(in the rows, 100 means zero)
One turn or mirror swaps these rows in pairs. Which row does each one swap with?
The rows were stretched afterwards, more along some directions than others.
lonib: 55; 81; 118; 98; 115; 94; 111; 127; 97; 97; 100; 127; 46; 110; 94; 91
kamod: 49; 89; 95; 85; 101; 80; 99; 118; 86; 115; 110; 131; 69; 112; 93; 143
tepeb: 80; 115; 106; 87; 103; 75; 106; 115; 109; 117; 132; 121; 74; 122; 89; 59
Dal: 76; 99; 108; 86; 112; 70; 94; 115; 110; 104; 113; 107; 81; 101; 117; 69
kunut: 96; 86; 110; 110; 132; 92; 128; 120; 99; 115; 105; 129; 65; 126; 114; 79
bon: 101; 91; 113; 108; 102; 80; 118; 85; 110; 110; 118; 119; 75; 110; 101; 95
gakis: 84; 81; 76; 75; 111; 101; 81; 97; 98; 104; 112; 92; 89; 116; 103; 101
bizi: 87; 93; 113; 76; 81; 87; 93; 126; 99; 108; 132; 84; 105; 95; 68; 138
sal: 59; 95; 118; 102; 135; 77; 120; 134; 93; 127; 110; 151; 45; 136; 101; 117
galun: 98; 71; 86; 101; 103; 103; 85; 100; 112; 99; 125; 99; 97; 88; 84; 133
Pez: 79; 102; 111; 89; 122; 80; 99; 131; 99; 122; 127; 94; 99; 122; 95; 124
Diba: 81; 92; 92; 117; 143; 80; 122; 102; 115; 104; 102; 130; 65; 139; 117; 73
Birag: 90; 91; 85; 76; 132; 119; 92; 122; 119; 95; 95; 87; 101; 93; 106; 107
logu: 95; 69; 98; 107; 109; 87; 83; 88; 85; 101; 99; 114; 57; 79; 120; 114
vobi: 74; 59; 110; 99; 110; 95; 114; 103; 103; 88; 99; 126; 59; 96; 96; 103
Fudod: 96; 75; 94; 109; 115; 90; 105; 103; 104; 95; 103; 92; 98; 111; 100; 142
dumu: 72; 87; 97; 98; 139; 90; 95; 123; 111; 131; 106; 127; 65; 101; 96; 129
pilo: 94; 115; 88; 79; 94; 74; 90; 115; 130; 120; 115; 87; 126; 94; 84; 122
Mik: 97; 69; 103; 116; 122; 109; 98; 109; 89; 84; 96; 116; 51; 103; 139; 91
Pev: 86; 96; 88; 116; 110; 80; 100; 89; 93; 108; 104; 126; 72; 122; 123; 105
Bavut: 93; 82; 103; 85; 133; 105; 99; 115; 124; 90; 91; 113; 75; 103; 123; 77
lomer: 99; 94; 101; 83; 109; 92; 86; 115; 122; 102; 108; 106; 104; 107; 83; 107
lafar: 70; 107; 107; 91; 132; 108; 120; 129; 121; 111; 75; 106; 76; 126; 106; 100
dute: 101; 93; 83; 92; 91; 107; 84; 105; 114; 102; 112; 82; 104; 96; 74; 124
tet: 103; 114; 81; 90; 113; 87; 96; 100; 127; 107; 97; 103; 104; 95; 110; 78
Sen: 79; 96; 101; 103; 125; 95; 100; 109; 103; 93; 100; 116; 68; 83; 123; 102
sovik: 93; 118; 100; 99; 111; 67; 113; 95; 102; 117; 114; 115; 82; 130; 112; 66
nosi: 98; 56; 101; 89; 91; 102; 81; 106; 96; 87; 105; 80; 92; 104; 112; 113
zigid: 96; 79; 99; 76; 132; 119; 107; 114; 121; 86; 78; 76; 98; 85; 103; 113
zil: 117; 68; 108; 111; 112; 103; 97; 114; 80; 99; 121; 89; 88; 99; 116; 117
buveg: 75; 74; 117; 82; 120; 95; 92; 134; 99; 90; 95; 91; 88; 79; 112; 121
bos: 89; 75; 112; 89; 101; 99; 91; 122; 106; 89; 94; 105; 90; 77; 108; 154
vekep: 87; 84; 118; 104; 122; 89; 102; 114; 111; 120; 138; 109; 82; 111; 95; 122
zeme: 79; 109; 97; 67; 114; 89; 98; 112; 115; 123; 118; 120; 86; 97; 91; 116
davum: 66; 76; 131; 94; 108; 78; 95; 129; 91; 90; 104; 134; 63; 99; 99; 114
Zigu: 95; 72; 101; 94; 128; 121; 114; 130; 114; 98; 79; 101; 82; 110; 102; 134
givup: 74; 72; 103; 90; 141; 104; 105; 123; 105; 106; 93; 99; 83; 131; 108; 121
suraf: 68; 65; 116; 79; 109; 108; 88; 131; 92; 83; 104; 104; 67; 76; 108; 113
Vav: 79; 75; 118; 69; 103; 94; 84; 111; 83; 96; 119; 101; 72; 74; 109; 130
Kogig: 70; 105; 91; 103; 105; 76; 105; 122; 121; 130; 115; 141; 80; 132; 96; 107
Resa: 99; 94; 84; 75; 95; 109; 92; 107; 121; 97; 97; 96; 103; 82; 88; 110
lam: 112; 80; 97; 98; 109; 95; 87; 97; 86; 102; 116; 95; 81; 112; 108; 117
bito: 93; 95; 100; 102; 114; 112; 88; 108; 99; 93; 94; 81; 81; 106; 127; 98
Gal: 78; 75; 107; 84; 110; 106; 104; 113; 92; 75; 78; 103; 73; 78; 120; 111

Mik is swapped with Zigu
zigid is swapped with Sen
vobi is swapped with galun
buveg is swapped with tet
Birag is swapped with Gal

One turn or mirror swaps these rows in pairs. Which row does each one swap with?
The rows were stretched afterwards, more along some directions than others.
filar: 115; 77; 106; 126; 103; 84; 85; 85; 94; 98; 102; 121; 62; 56; 117; 115; 90
Fenof: 101; 94; 108; 106; 67; 115; 55; 128; 123; 125; 143; 91; 69; 98; 68; 86; 74
mav: 103; 110; 115; 80; 103; 139; 66; 105; 134; 94; 124; 96; 94; 69; 89; 120; 85
Vip: 85; 87; 150; 114; 56; 120; 63; 95; 114; 128; 135; 115; 96; 92; 103; 88; 78
tir: 123; 97; 121; 98; 86; 113; 47; 106; 126; 123; 137; 110; 85; 67; 103; 110; 70
tage: 95; 94; 112; 125; 79; 116; 95; 85; 111; 83; 122; 66; 67; 74; 111; 105; 101
Sepam: 131; 85; 82; 109; 119; 98; 121; 123; 120; 127; 115; 75; 80; 93; 100; 98; 65
gefib: 108; 94; 89; 126; 93; 106; 113; 80; 84; 63; 123; 58; 88; 87; 99; 112; 153
Mun: 105; 92; 136; 92; 101; 106; 92; 123; 95; 130; 131; 110; 101; 106; 97; 76; 66
lere: 104; 91; 107; 104; 80; 140; 125; 122; 105; 138; 110; 105; 74; 110; 76; 75; 76
pidev: 80; 108; 98; 69; 99; 159; 125; 125; 105; 117; 122; 71; 110; 124; 103; 92; 87
gepif: 82; 107; 137; 103; 102; 125; 138; 118; 79; 100; 102; 97; 81; 122; 94; 83; 81
rezig: 87; 109; 101; 104; 97; 146; 100; 125; 106; 124; 105; 120; 79; 105; 83; 110; 64
giki: 83; 103; 137; 89; 83; 155; 68; 149; 128; 170; 126; 126; 88; 109; 93; 96; 5
mel: 101; 105; 125; 66; 125; 109; 98; 140; 117; 109; 111; 78; 87; 78; 91; 99; 59
mugil: 102; 93; 131; 118; 62; 125; 80; 105; 114; 113; 136; 79; 67; 65; 114; 105; 88
Git: 70; 102; 96; 70; 92; 166; 76; 97; 119; 116; 111; 81; 99; 104; 87; 95; 98
Lidas: 54; 104; 121; 95; 61; 158; 101; 90; 115; 105; 117; 95; 100; 111; 97; 108; 100
gomor: 105; 100; 103; 86; 86; 86; 103; 120; 108; 113; 112; 91; 80; 113; 102; 110; 75
musor: 93; 86; 117; 112; 122; 99; 92; 124; 75; 128; 116; 96; 101; 115; 111; 96; 51
kes: 93; 82; 133; 115; 82; 141; 55; 125; 112; 165; 130; 143; 72; 87; 116; 98; 10
solud: 128; 96; 130; 126; 96; 123; 100; 123; 114; 118; 112; 132; 65; 69; 86; 107; 46
kuf: 95; 80; 78; 109; 119; 115; 117; 125; 79; 119; 103; 70; 78; 117; 104; 85; 52
mog: 94; 111; 104; 89; 119; 106; 90; 146; 91; 115; 117; 78; 89; 105; 115; 102; 56
lok: 110; 83; 85; 131; 84; 67; 105; 94; 86; 107; 113; 120; 69; 89; 137; 115; 93
lumok: 87; 100; 104; 86; 126; 131; 120; 111; 109; 106; 97; 79; 106; 99; 109; 123; 64
ket: 112; 92; 113; 121; 87; 102; 79; 101; 72; 108; 125; 103; 72; 95; 130; 108; 88
Gul: 81; 105; 116; 72; 89; 131; 71; 123; 125; 129; 119; 115; 121; 129; 69; 88; 90
nuv: 123; 97; 139; 127; 63; 95; 74; 121; 126; 121; 119; 123; 53; 73; 76; 100; 46
Seve: 72; 94; 124; 95; 94; 102; 62; 95; 113; 107; 101; 116; 91; 104; 85; 100; 63
zope: 98; 92; 117; 107; 87; 103; 58; 124; 126; 132; 118; 94; 93; 112; 59; 84; 62
Gusu: 85; 109; 92; 88; 129; 109; 121; 134; 96; 111; 93; 93; 94; 125; 90; 97; 63
Gerug: 113; 95; 117; 107; 79; 113; 75; 128; 110; 145; 137; 102; 73; 92; 83; 66; 44
paru: 70; 95; 146; 99; 103; 121; 121; 98; 86; 98; 107; 90; 102; 110; 108; 95; 76
luzir: 127; 84; 86; 119; 90; 96; 82; 117; 124; 126; 117; 81; 64; 80; 86; 109; 78
Pinu: 85; 100; 106; 95; 105; 118; 117; 97; 80; 102; 119; 104; 103; 103; 135; 101; 106
namap: 93; 88; 85; 87; 128; 96; 98; 88; 95; 87; 109; 66; 115; 117; 88; 103; 122
mokez: 79; 94; 120; 140; 68; 122; 108; 92; 77; 99; 126; 97; 91; 114; 102; 105; 127
Tor: 86; 115; 112; 79; 93; 163; 100; 120; 103; 120; 135; 101; 102; 98; 106; 105; 94
dasa: 101; 99; 88; 103; 111; 151; 97; 130; 93; 132; 124; 82; 105; 124; 78; 90; 89
nor: 103; 94; 109; 129; 46; 122; 55; 102; 109; 120; 148; 107; 71; 95; 84; 93; 109
nen: 93; 89; 72; 126; 95; 133; 105; 93; 87; 105; 100; 99; 78; 114; 99; 104; 96
Bure: 83; 103; 90; 55; 132; 122; 117; 101; 105; 109; 106; 87; 121; 126; 111; 104; 104
lod: 70; 90; 107; 102; 81; 84; 83; 80; 94; 82; 123; 77; 102; 107; 108; 109; 120
meba: 97; 85; 94; 111; 71; 100; 56; 89; 125; 133; 117; 121; 70; 85; 91; 92; 55
Kal: 60; 114; 112; 64; 116; 152; 97; 130; 110; 125; 122; 70; 134; 134; 97; 111; 82
dufe: 84; 72; 58; 105; 96; 106; 99; 73; 86; 90; 114; 68; 88; 103; 127; 104; 117
molum: 69; 105; 163; 105; 75; 152; 75; 126; 102; 138; 113; 142; 99; 118; 86; 82; 48

Gerug is swapped with meba
tage is swapped with Sepam
Gusu is swapped with Pinu
lere is swapped with Git
nen is swapped with pidev
lumok is swapped with gefib

One turn or mirror swaps these rows in pairs. Which row does each one swap with?
The rows were stretched afterwards, more along some directions than others.
kam: 73; 81; 84; 90; 148; 130; 114; 101; 127; 132; 30; 118; 36; 64; 158; 98
bobeb: 110; 72; 94; 90; 84; 83; 83; 156; 57; 128; 94; 129; 92; 107; 142; 80
digo: 74; 82; 68; 84; 135; 140; 134; 135; 106; 180; 36; 151; 67; 62; 127; 117
labin: 73; 61; 61; 63; 134; 146; 114; 144; 130; 155; 54; 141; 65; 69; 157; 128
tuzuk: 70; 62; 87; 74; 77; 120; 144; 129; 110; 153; 63; 132; 104; 38; 134; 81
Fut: 72; 57; 67; 104; 99; 108; 123; 109; 109; 176; 63; 98; 68; 78; 140; 96
Zotov: 103; 83; 101; 101; 72; 83; 113; 134; 64; 123; 76; 122; 69; 89; 135; 68
Kife: 31; 65; 76; 66; 94; 135; 141; 99; 90; 114; 49; 139; 71; 58; 111; 76
faf: 74; 70; 79; 98; 122; 123; 109; 148; 102; 137; 83; 115; 78; 86; 104; 145
nedin: 74; 93; 104; 78; 135; 131; 108; 159; 133; 154; 49; 129; 47; 72; 118; 112
non: 75; 63; 91; 97; 95; 96; 173; 100; 109; 94; 56; 126; 50; 100; 150; 77
lugop: 110; 79; 61; 95; 114; 127; 111; 125; 99; 147; 103; 106; 77; 90; 142; 136
Miki: 68; 62; 103; 78; 118; 102; 185; 87; 109; 118; 42; 130; 58; 86; 95; 97
fab: 109; 70; 99; 89; 117; 106; 164; 154; 125; 135; 96; 109; 96; 78; 123; 128
dibem: 50; 80; 75; 94; 138; 121; 141; 150; 119; 141; 57; 104; 91; 88; 121; 122
Vuro: 96; 69; 95; 79; 114; 140; 127; 128; 150; 136; 46; 161; 93; 41; 134; 112
Zorul: 55; 84; 69; 105; 62; 129; 140; 98; 85; 149; 61; 112; 72; 88; 125; 97
vufu: 91; 86; 103; 97; 106; 114; 164; 148; 138; 128; 79; 104; 94; 62; 111; 129
mezis: 99; 92; 97; 90; 97; 93; 169; 136; 112; 127; 95; 100; 84; 85; 97; 116
Pire: 69; 86; 76; 92; 138; 130; 155; 104; 111; 141; 66; 116; 51; 84; 99; 123
Zore: 75; 80; 106; 78; 125; 143; 114; 127; 128; 157; 51; 138; 41; 79; 118; 99
tapoz: 93; 63; 78; 64; 115; 128; 162; 130; 107; 156; 62; 146; 53; 93; 176; 93
zavok: 115; 75; 87; 121; 107; 82; 161; 110; 81; 140; 67; 127; 55; 103; 129; 95
gite: 83; 66; 90; 80; 110; 100; 143; 152; 129; 123; 97; 118; 89; 60; 101; 111
lud: 123; 49; 91; 73; 62; 84; 172; 117; 87; 115; 86; 134; 81; 110; 127; 88
ger: 77; 71; 57; 56; 115; 114; 125; 126; 69; 141; 57; 108; 51; 110; 157; 100
siket: 87; 90; 89; 70; 128; 145; 101; 160; 113; 172; 60; 131; 53; 69; 120; 126
fonut: 98; 85; 102; 108; 78; 84; 100; 149; 82; 126; 79; 135; 96; 97; 122; 69
zev: 70; 86; 76; 71; 80; 125; 118; 129; 112; 167; 66; 127; 101; 31; 115; 96
suv: 72; 81; 51; 90; 91; 117; 110; 109; 69; 157; 70; 124; 91; 69; 132; 93
Libom: 101; 80; 110; 85; 133; 123; 114; 139; 120; 183; 56; 130; 52; 78; 107; 117
gol: 66; 86; 69; 79; 72; 125; 143; 131; 122; 151; 78; 122; 102; 49; 129; 90
Lon: 93; 69; 95; 79; 112; 125; 95; 148; 120; 175; 71; 139; 57; 85; 105; 105
Pul: 103; 81; 91; 92; 72; 81; 100; 149; 72; 144; 79; 116; 68; 97; 145; 74
Siv: 78; 88; 96; 83; 143; 133; 112; 149; 130; 176; 46; 112; 27; 66; 134; 110
saleb: 108; 92; 103; 102; 77; 79; 121; 141; 61; 145; 72; 122; 94; 104; 130; 77
Baruf: 111; 90; 64; 93; 102; 123; 132; 108; 102; 174; 66; 118; 97; 85; 152; 128
lubol: 89; 87; 84; 89; 96; 86; 97; 171; 63; 142; 70; 109; 76; 88; 155; 78
vos: 91; 54; 110; 86; 145; 103; 147; 136; 124; 106; 57; 159; 60; 69; 161; 84
gokor: 81; 63; 77; 71; 59; 111; 135; 142; 98; 160; 78; 115; 104; 51; 126; 99

Pire is swapped with suv
zavok is swapped with digo
gite is swapped with gol
Pul is swapped with nedin
Lon is swapped with fonut

